Where one turn sends some rows of the set: a few examples, then the rows asked
rozo: [  2 -16 -16 -15  17  22   2  -6  11  -4 -21  14 -21 -12  16  10  -5  12
   2  11  -2 -11  -7  11 -33]
Guros: [ -7 -12 -15   9 -12  21  -9 -17  -4  15 -22  10 -10 -23   3   5   8  16
  10 -18 -14  15   6  -1 -12]
lapi: [ -7   0  -9  -5  -3  32 -10 -33   0   5  -5   8  -7   1  13   2   8  11
   2 -13 -18 -14 -13  22  -7]
tezi: [ -7 -16  -4 -13 -15  18   5 -22  -3   5  -4  12  -6  13  13  -5   6   6
 -12 -32  31   0   1  16 -20]
mufit: [ -6 -12   4  -2 -26  24   4  20  22  26  -3  15  -4  -6  17  10  10  10
  15   6   5  14  -8   4  -3]
tapim: [-31  -9 -21   6 -15  31 -11  14  -5   2 -18  -5 -12   1   5   3  -6  13
  11   4  16  19   0   2 -20]
kizu: [-21  -4 -27 -12  19  35 -12   1  -7 -10   0  13  -8   2   5   0  16  29
  18  -3  19 -11  12  23 -14]
bomi: [-26   3  10 -21  -8  21  -2   8  -5  33  -1   7 -13  -9  19  -6  14  21
   0 -25 -18   4   8   3  -8]
Piras: [  7   2  -4 -21  -7   9   5   9  -2   6  21  19  -6 -16  39   0  -3  20
 -14  -4  -1  -6   2   5 -16]
sopa: [ -3  13  -9 -10 -10  12  10  25   5  14  -8  24 -12 -12  30  -8 -13  19
   1   3  23 -12   5   5  -3]
Reti: [-11 -23 -15  11  13  23 -21 -24  -8   7 -21   5 -14 -16   7  -1  15   6
   7  -9  -4  -2   5  -1   8]
vule: [-16  11  -7  -9  -4  19  -1  19   9   8 -18  20 -13   3  26  -7   7  15
   0   9  29 -17   9 -16   7]
Zema: [ -3   1  -6 -15  16  37  -8   4   3  17  19  24  -2  -5  21  -6  29  17
  13  -3   2 -16  10  23 -11]
Bib: [-16   4  -9 -29   4  10  -9  -2 -12 -15   9  10 -20   5  22  -3   0  19
 -13   2   5 -17  -4  12 -23]
vuzi: [-17   3 -11 -18  -3  26  -4  -9   5   8 -32  15 -11   2  12   3  12  -7
  14   4  -4  17  -6 -23 -14]
gab: [-19  18  -6 -17  -6  14  -6  19   0   3 -15  21 -25   8  13  -4   4  15
  -2  14  26 -22  -4   0  -8]
bub: [-12  16  -1 -21  -4  15  -1  19  -2   4 -11  20 -19   4  33 -16 -10  14
  -3   8  16 -20   8  11 -12]
gulis: [-18   4  -7  -6  -5  46  -7   1  -1  13   8   0   6   7  42 -12  -4  -2
   2   0   7   4  -7  15 -10]
zofeb: [-16  -9  -6 -21   2   2 -10   7   1 -12  -6  17 -25   7   5  10  24  18
  -6   9  14 -13 -10 -13  -1]
zafom: [-12 -22 -15   5  19  24  10   7  -6   2 -15 -16 -24   2  17 -10   5  15
   6 -12   2   1  12   5   9]
ledu: [-20 -13  -6 -19  10  20 -10 -17  13   3 -19  18 -25  -3   9  11  -6   1
   3  22   3   8   2  -6  -6]
bagi: [ -3 -20  -9   0  10  23 -10 -21   0   3 -18  11 -17  -4   7   4  22   8
   9  -9 -10 -15 -16  11   3]
Pemus: [-21  13  -5   2  -2  39   3   1  -2  18  10  -5 -17   8   1  -7  20  18
  -6  -9  -9 -20  -5  10 -21]
fudi: [-18 -13 -15  -4  13  28  11  -1  13  11   2   2 -14  -3   6  11  20  31
  -4 -10   7 -19 -10  16  17]
silog: [-13 -20  -5  -8  -2  23  -8 -21  -4  14  -1  12  -8   3  16  -5  15   1
 -17 -28  40   0   9   1  -8]
kobab: [ -5  19 -20   6  -7  21   7  23   0   7 -15  13  -9  -2  22 -10  -4  15
  -2   6  28 -10   9 -13  -2]
Dudus: [-13  -8 -15  -6   2  28  -4  21  -5   4  -7  14 -10  -6  12   4  12  11
  15  -2  18  -9 -36  27 -17]
kos: [ -5 -22 -11  -9   6  15  -1  13  13  -1  -8  16 -14   1  -3   7  20  26
  26   7  10   7  23   9  -5]
Pebo: [-13  -4 -18  -4  -3  17  -8   4  -2  -5  -3   6  -6   3  20   0  17   8
  -6   1  16   6  16 -38   7]
Kepud: [  4   9 -16   1   4  37  -1  -6   8  26  -4  24   0 -19  18   6  13  -6
   5   3  -2   1  -8 -17 -17]
lufer: [-17   1  -8  -9  -4  27  -7  -4   4  13   4  10  -5   5   9  -6   6  14
  22   3   6  26  34   2   2]
bem: [ -5   2 -28 -13  16  43   2 -13   7  11  -9  18   2 -23  34   7  -5  12
  -5  -6   2  -8 -10   6 -25]
febe: [  2 -24   7  -4  -7  14   2 -10   1  11  -3  17 -18   9   6  -1  24  -2
  -8 -18  31  -8  -4  10 -17]
tivod: [  0 -22  -8  -2 -16  17   5  -5  -2  11 -10  14  -6   0   5  -1  17   6
  -7 -34  32   1   3   1 -26]
mige: [  1  -6   0   3 -16  26  -6 -24   8  22  -3  10  -6 -17  14   5   8  14
   3 -12 -27   0   6  10 -14]
Ded: [-15  -5  -9   2   0   8   4   7 -15  27  -3   4 -31 -16  -5   0  -1  11
   8 -13  -1  21   5   8   2]
Levo: [  6  10 -24   1 -14  12  12  14  -8   5   6  13  -2 -14  21   4   5  14
  -4  -9   8  14   1 -20 -12]
moneg: [-25 -33   0  -6  11  29 -24  16  10  10  -9   8 -14 -11  32   1   9  12
   4   8  18 -10   6   8  -2]
Safa: [ -2  15 -10 -15  -8  28   4   7  -5  13   7  22   3   4   8  -6  23  14
  27 -12   0  15   6  14 -17]
zamog: [  1 -22   3  -4 -14  17   0 -16   9  20   8  16  -8  -1  14   0   6   7
 -17 -19  31   0  12   9 -16]

bem moves to rozo
bagi moves to Reti
kos moves to lufer
Where do these go?
Dudus moves to moneg
Piras moves to Bib
bomi moves to Pemus
febe moves to silog
sopa moves to bub

